One vector is turned by the same rotation once a tick. Each row is the vector after some number of ticks, and that number follows the row.
The counts run from 0 to 199.
[104 159 106 124 164 122 126 129 145 142 131 127 113 126  99 150 163  64
 134 160  84 118 145 152 107 120  80 164 106 146 111 142  90 149  82 132
 113 132 131  96 165 162 139 151  89 119  97 126 157  85 143  66 126 157
 133 158 115 115 166 119 155 136 138 152 156  69 131 142 124 145] -> 169
[100 191 116 124 182 100 131 129 116 129 167 128 106 136 133 119 132  52
 119 166 120 144 160 119 107 130 147 158  92 113  60 130 106 133 119 133
 155 135  90 129 173 155 101 137  92 120 109 144 117 108 172  95 150 210
 130 160 144 122 154  99 102 132  89 160 124 133 108 115 118 128] -> 177
[110 178  85 123 131 131 116 104 163 119 145  93 117 149 118 107 123  69
 152 169 146 149 113 166  87 135  57 142 116 107 155 140 104 132 112  82
 108 127 176  92 148 107 130 138 104 128 120 136 158 116 129  95 120 173
 140 156 113 156 153 132 131 141  97 161 124  86 132 122 140 124] -> 175
[120 122 135 127 144 106 125 122 133 139 140 127 104  89  99 126 180 122
  84 100 118  92 143 107 141 104 129 139 110 156  93 148 104 159  71 136
  95  80 133 113 150 154 141 116 140 142  74 126 108  61 102 129  91 165
 141 136 101 136 168 111 167 135 146 103 156  65 122 172 139 172] -> 138
[121 161 113 135 132 118 117 146 155 129 135  90  63 122  96 118 172  70
 100 136  97 156 129  92 105 103 146 166 109 139  85 149 137 117  92 106
 158 115  86 135 145 145  85 117 116 187  85 142 150  87 113 104 120 172
 112 164 157 171 145 131 138 144 125 118 122  65 124 140  96 136] -> 186
[136 148 173 112 124 145 125 130 116 107 136 122 125 145 138 116 109 119
 164 145 156 135 100 176 157 123 116 165  77 114 129 118 154 153 166 112
  52 174 174 146  92 149 118 101 115  93 157 169 126 158 165  65 118 115
 162 180 166 129 169 140 128 103 183 115  99 104  94 136 169 142] -> 95
[ 89 184 118 113 149  93 108 119 153 131 171  99  93 148 130 110 161  68
 156 170 127 155 116 134 111 138 116 126 104 104 136 130 150 115 126 124
 112 117 120 115 151 138  87 134 114 160 123 155 113 109 146  73 125 190
 168 158 132 155 185  97 106 142  85 123 116  93  95 157 127 128] -> 24
[128 165 113  78 121 118 126 177 142 134 148 114 111  85 121 121 129 114
  97 134 135  94 145  93 143 102 172 175 106 149  82 159 117 180 143 154
 134 117  79 147 135 156  49 115 120 104  82 122 103 105 112 131 113 186
 147 156 120 137 129  88 143 127 105 171 127 129 114 143 114 125] -> 114
[106 128 156 117 173 122 133 158 137 127 127 107  52 113 121 156 154  62
 143 147  82 142 180 122 116 102 135 150 126 158  71 152 108 148 137 155
 115 111 135 132 149 136 130 124  75 114 133 104 137  91 153  82 137 176
 156 135 125 128 159 104  97 121 137 118 118 137  88 146 128 127] -> 161
[155 155 109 106  73 154 150 163 153 136 106 112 151 107 121 129  84 139
 120 167 200  93 121 148 102 128 134 165 147  97 122 163 111 205 171 137
 112 148 131 148  76 112  81 104 146  68 125 103 106 139  83 131 138 179
 111 130 136 157 104 142 120 110 116 126 109 137 111 128 129 113] -> 109
[104 136 142 131 136 140 143 114 167 111 105 110 104 141 117 128 113  58
 155 186 156 129 138 187  60 146 134 115 158 109 113 139 102 170 133 110
  91 113 157 113 115  84 134 134 114  73 162 103 119 129 127  72 143 168
 119 132 136 142 138 134  73 104 103 142 120 152  78 129 142 104] -> 166
[120 167 117  71 150 135 156 139 147  99 163 113 113 105 146 119 117 132
 144 159 150 100  93 141 121 152 121 150  84 149 117 111 129 146 145 106
  28 141 147 109 152 158  98 126 130 121 106 134 120  92 130  87  90 171
 133 174 129 162 160 107 160 140 118 187 140 115 131 143 149 168] -> 112
[121 113 126 123 153 136 109 146 154 123 139  90  96 112 107 130 169  68
  91 140  90 162 167 126 117  79 119 176 126 139  84 160 117 147  82 121
 119 102 127 112 144 147 151 135  88 130  97 119 167  75 125 108 127 155
 147 165  96 132 148 121 142 142 161 149 146  50 140 124 116 141] -> 2
[109 144 137 113 166  93 123 110  91 138 144 158 111 116 120 140 157 128
 119  97 119  70 127 111 171 125 130 150  68 161  97 122  86 139 102 130
  76  97 119 120 133 161 155 104 115 114 108 115 103  88 145 100 106 126
 152 131 105 123 180 111 168 127 147  97 140  90 124 169 149 149] -> 137
[ 98 124 124 160  89 114 130 126 106  95 107 140 154 107  90 131  91 127
  93 132 138 120 143 168 128 158 193 135 140 117 127 150 131 178 116 127
 171  98  87  96  68 121  90 146 118  66 105 101 114  92 156 155  98 147
  77 130 159 120 127  97 111 112 117 112  92 145 116  96 139 122] -> 52
[111 138 100 136 142 139 121 115  86 141 118 138 182 112 120 165 166 134
 102 137 106 126 139 127 143 117 134 176 103 178  82 153  84 146 102 169
 161 131 134 101 126 162 147 125  64 107  96 149 132 101 142 111 131 139
 104 136 173 124 120 113 168 144 182  75 124  62 163 144 121 152] -> 74
[135 156 153  86 145 121 110 145  94 119 189 111 146 120 159 128 131 112
 140 178 142 146 131 152 126 116 133 137  99 127  81 133 136 168 152 155
 122 167 173 152 141 142 101 111  97 116 139 185  90 163 179  92 144 177
 166 164 145 146 163  72 109 150 148 104 114 142 108 101 138 132] -> 88
[134 187 127  72 156 158 148 164  99 147 114 125 111 117 163 152 111 106
 160 173 133 115 120 129 132 139  89 178 101 138  83 134  93 161 169 182
  80 177 150 134 143 132  95  98 106 117 144 120 133 145 136  86 117 178
 121 144 143 140 141 107 125 113 149 109 124 127 105 121 140 140] -> 104
[117 115 140 144 119 145 138  75 136  73 115 103 172 111 114 136 148 147
 134 138 164 171  96 170 104 159 141 124 101 143 133 127 106 135 127 114
  72 105 175  76 103  99 138 116 109 110 170 140 142 126 124  84 117 111
  96 126 171 183 112 141 131 124 145 107  88 101 168 131 140 135] -> 70
[119 121 114 168 102 142 128 133 145 109  90 131 123  97  77 126 133 137
 116 132 135 118 107 138 108 137 121 145 172 125 173 135 154 165  96 139
 159 107 118  83  73 127  85 134 130 129  91 109 159  72  91 119  76 173
  69 147 141 168 131 170 147 101 120  85 111  76 110 123 132 153] -> 44
[116 161  94 112 137 109 127 166  82 124 150 106 147  98 126 114 115 105
 136 130  92 143 166 121 149 125 143 159  89 172  80 140 106 145 161 157
 168 117 105  99 131 152  74 135  63 120 113 134 156  90 193 120 109 160
 123 136 155 124 149  71 123 134 112 110  88 142 167  83 136 138] -> 57
[ 92 192 122 125 140 102 112  68 105 122 141 118 107 163 139  91  84  52
 159 160 160 155 101 159 122 148 127 146  79  82  94 131 119 105 145  92
 113 147 131 125 132 139 108 113 108 110 136 152 137 144 182  85 140 159
 129 146 148 149 137 113  97 114 118 127 109 111 105  78 131 100] -> 183
[124 117 145 128 123 138 129 153 149 107 145  72 119  97 122 143 193 120
 105 119 108 173 168  99 119 106 199 157 128 185  75 154 113 145 134 158
 143  75  97 118 144 131 102 126  82 137 113 127 142 101 132 107 122 122
 142 134 182 155 135 100 105 153 130 100  90 101 161 149 110 140] -> 66
[131 152 118 145  99 126 115 128 141 143 114 107  98 119 104 132 147  76
  98 134 121 151 125 106  99 122 169 152 138  93  77 164 136 142  93 141
 209 109  77 151 115 130  89  95 119 154  96 123 138 113 109 107 124 178
  71 141 149 149  99 143 105 123 110 101 124  84  88  94  85 122] -> 187
[147 101 158 142  92 130 131 140 150 123  92  96 114 127  99 117 127  73
 106 148 127 150 158 158 125  90 166 138 177 126  96 173 129 176 110 130
 157  98 136 147  84 102 141  98 108  83 119 102 113 108 115 128 135 163
 150 128 110 113 148 136  66 119 169 112 116 120  76  92 125 116] -> 156
[122 167 134  72 147 121 149 175 155 123 169 112  90  89 132 119 144 116
 115 152 121  99 132 102 121 122 158 151  98 158  91 135 129 156 158 133
  75 111 111 128 145 152  79 124 128 136  96 132 121 108 120  98 101 183
 147 168 136 156 157  99 153 159  99 171 139 121 121 163 105 164] -> 113
[137 125 132 108 112 143 130 118 154 116 146  81 117 117 108  77 105  92
 151 143 162 170 155 156 118 101 100 103 156 100 138 151 126 169 120 100
  93  64 152 106 109  79 137  90 135 124 136 124 103 104 116 117 117 158
 174 124  93 156 170 101  72 106 131  92 116 149  97  93 149 123] -> 150
[137 147  78 173 118 112 105 106 130 147 125 132 135 146  99 135 133  71
 102 151 167 122 125 147  87 139 139 143 155  76 108 162 111 175  81 129
 197 125  81 134  97 113 105 113 129  94 104 137  95 116 108 142 134 193
  92 122 123 137 122 129 111 116  99 117 126  92  88 114 116  98] -> 20
[ 83 179 130 127 145  96 114  92 153 109 176 130 120 167 144 101 143  81
 145 162 163 160  90 172  93 151 108 120  99  94 161 114 147 121 104  75
  91 130 154  96 129 135 128 126 133 151 127 157 126 115 154  68 131 162
 141 162 122 166 165 125 139 133 104 140 120  97 106 136 142 141] -> 23
[113 128 142 148 103 103 121 104 163 110 114 146 114 125  86 142 152 127
 100 123 148 117  94 150  89 142 179 128 151 126 159 128 164 143  81 111
 139 109 118 101  59 113 107 110 159 142 102 121 135 104 109 110 108 163
  63 142 159 169 142 140 132 117 114  87 108  83  83 152 118 152] -> 196
[ 93 178 124 131 138 107 118 102 155 113 140 108  87 147 125 107 164  92
 161 129 155 161  94 141  97 162 103 135 101  97 139 119 132 101 147  92
  86 106 145 108 112 127 101 113 144 166 139 134 143 123 132  59 103 159
 120 148 153 194 182 148 119  91 109 101  93  88 101 164 144 140] -> 191
[121 163 106 116 136 129 124 115 118 132 160 119 163 118 127 142 166 150
 134 149 138 144 132 150 133 146  76 163  94 155 141 133  97 152 120 148
  91 151 169  90 140 147 134 136  84 133 125 189 123 129 158  97 115 153
 155 148 144 150 173 109 162 151 165  92 124  77 186 159 169 156] -> 80
[122 137 140 142 173 121 115 104 110 149 116 145 102 137 116 163 142  39
 105 157  98 106 146 132 127 135 172 163 106 151  40 140  87 147 101 147
 157 127  96 141 141 157 135 121  63  92 119 116 140  97 165  89 152 160
  95 135 144 107 128 125 102 139 143 137 146  95  90 117  97 121] -> 10
[106 186  92 104 166 117 113 114 140 135 165 106 126 128 140 105 130  53
 143 179 134 166 140 134  83 140  98 155 108 110 106 133  98 118 113 123
 115 139 148 101 164 129 106 145  93 148 124 134 133 103 143  78 120 205
 138 154 118 162 150 102 110 150  66 159 135 125 127 105 145 137] -> 176
[112 158 103 109 124 133 109 169 129 134 137 111 115  86 110 131 156 124
 102 134  95 136 153 102 110 137 144 150 148 166 121 148 122 162 102 167
 163  84  93  66 123 148  82 148 112 154  89 129 165  59 128 122  88 185
  99 149 133 129 134  88 157 147 104 107 117 100 150 133 130 168] -> 50
